(in the rows, 128 means zero)
Each path below is one point turned by a fixed rotation once a step. After each direction that follows a path, write how fast that rotation turns it, in degrees per step (0 if it stays still).
Each turn is a multiple of 5 degrees from 10 to 175, or 0.
Each row of a path follows its step; steps can be skipped.
Rotation 1:
step 0: [125 119 126 134 120 136 132 132 125 134 126 134 121 136 123 138 120 126
 122 138 130 128 135 131 129 128 132 116 131 124]
step 1: [129 130 127 119 128 117 132 129 126 134 124 135 121 133 132 138 122 121
 130 131 137 129 131 131 137 138 130 141 130 130]
step 2: [133 121 116 138 132 132 122 115 125 132 122 129 130 133 129 130 119 130
 119 129 127 131 137 130 128 126 127 139 126 124]
step 3: [123 128 130 125 124 131 130 118 130 125 124 129 122 136 128 131 114 114
 125 118 137 124 126 132 120 133 122 124 126 127]
step 4: [138 130 114 129 125 130 134 131 119 140 130 131 117 131 117 135 125 128
 124 128 131 129 129 119 125 133 123 127 130 123]
step 5: [127 124 128 132 126 134 128 132 127 131 131 137 115 126 132 126 117 120
 126 139 137 129 136 140 132 129 132 132 127 125]
step 6: [128 116 127 126 135 123 131 121 129 131 118 133 126 141 123 133 128 118
 121 126 126 132 132 125 137 136 132 133 134 122]
step 7: [131 130 124 129 120 124 124 119 124 135 127 130 126 141 128 138 116 134
 121 123 134 128 131 139 124 121 131 129 125 129]
step 8: [129 135 122 129 130 138 129 125 125 128 125 129 131 128 130 142 119 114
 128 129 136 131 134 123 125 140 118 130 128 124]
step 9: [127 120 116 128 124 129 132 124 128 133 123 129 110 126 122 124 115 130
 122 133 127 119 127 127 124 135 129 133 124 127]
step 10: [129 123 127 132 133 128 134 131 124 133 130 138 121 135 127 121 122 117
 125 119 141 136 135 131 131 123 125 133 134 128]
Directions:
[128 131 127 127 128 129 129 127 127 131 126 125 131 124 127 124 125 129
 128 124 128 126 130 128 123 132 127 126 124 125]	70
[129 129 128 129 127 128 131 130 129 122 133 121 127 130 128 127 129 130
 130 126 127 128 132 126 128 130 132 129 128 130]	0
[128 128 127 126 127 123 132 128 127 131 130 130 127 127 123 130 126 132
 132 122 127 129 128 128 129 127 128 129 129 131]	125
[131 127 132 124 130 127 129 129 128 130 125 130 133 130 128 130 129 130
 126 131 128 129 132 132 129 130 134 126 128 128]	65
[128 129 126 125 125 131 127 133 127 129 125 127 127 128 127 129 129 127
 133 133 125 128 131 130 129 130 125 132 126 130]	95
Rotation 2:
step 0: [128 127 145 127 138 138 126 123 125 128 118 126 126 130 128 123 129 125
 145 134 126 132 129 137 124 125 124 121 128 130]
step 1: [133 136 124 135 128 131 123 117 137 126 121 128 125 113 126 125 129 126
 135 131 123 124 127 135 127 121 122 120 136 120]
step 2: [125 135 131 135 131 131 119 119 121 113 127 128 128 128 125 133 133 123
 124 131 126 115 130 132 133 115 126 137 131 130]
step 3: [131 133 144 135 132 128 131 132 126 123 129 135 136 125 124 124 129 124
 128 120 130 123 128 138 143 122 136 122 123 126]
step 4: [127 135 130 132 140 114 131 124 130 130 125 128 122 117 134 130 132 126
 125 107 126 125 132 130 131 130 125 128 127 126]
step 5: [123 135 133 128 125 116 136 126 118 127 119 132 127 132 126 127 137 132
 133 124 127 120 140 131 127 133 127 134 139 138]
step 6: [139 132 142 118 128 132 131 120 126 135 126 131 126 136 128 120 140 131
 134 121 130 132 128 133 130 131 128 128 137 119]
step 7: [145 129 133 128 128 122 127 126 130 133 123 124 120 127 120 137 130 123
 137 123 122 127 126 124 117 118 122 126 138 124]
step 8: [137 142 125 127 123 131 129 129 130 117 127 123 130 133 121 128 137 130
 128 131 122 118 140 123 125 117 134 127 132 125]
step 9: [138 135 146 137 135 140 124 131 126 125 134 124 124 128 127 124 133 124
 125 124 131 128 133 123 124 127 139 131 120 128]
step 10: [128 139 134 135 130 125 132 137 129 128 124 132 110 115 125 127 123 131
 132 125 128 119 128 119 128 130 131 122 123 125]
Directions:
[126 127 122 129 129 125 133 125 130 126 128 125 128 125 125 126 131 126
 128 128 129 129 131 129 123 126 129 126 128 128]	110
[129 128 128 126 129 128 131 127 126 127 127 130 128 127 128 127 128 131
 134 131 129 132 129 129 126 132 121 132 129 125]	60
[131 129 127 129 130 125 128 133 129 125 131 126 133 128 131 129 129 127
 131 126 126 130 130 126 130 125 128 130 123 128]	70
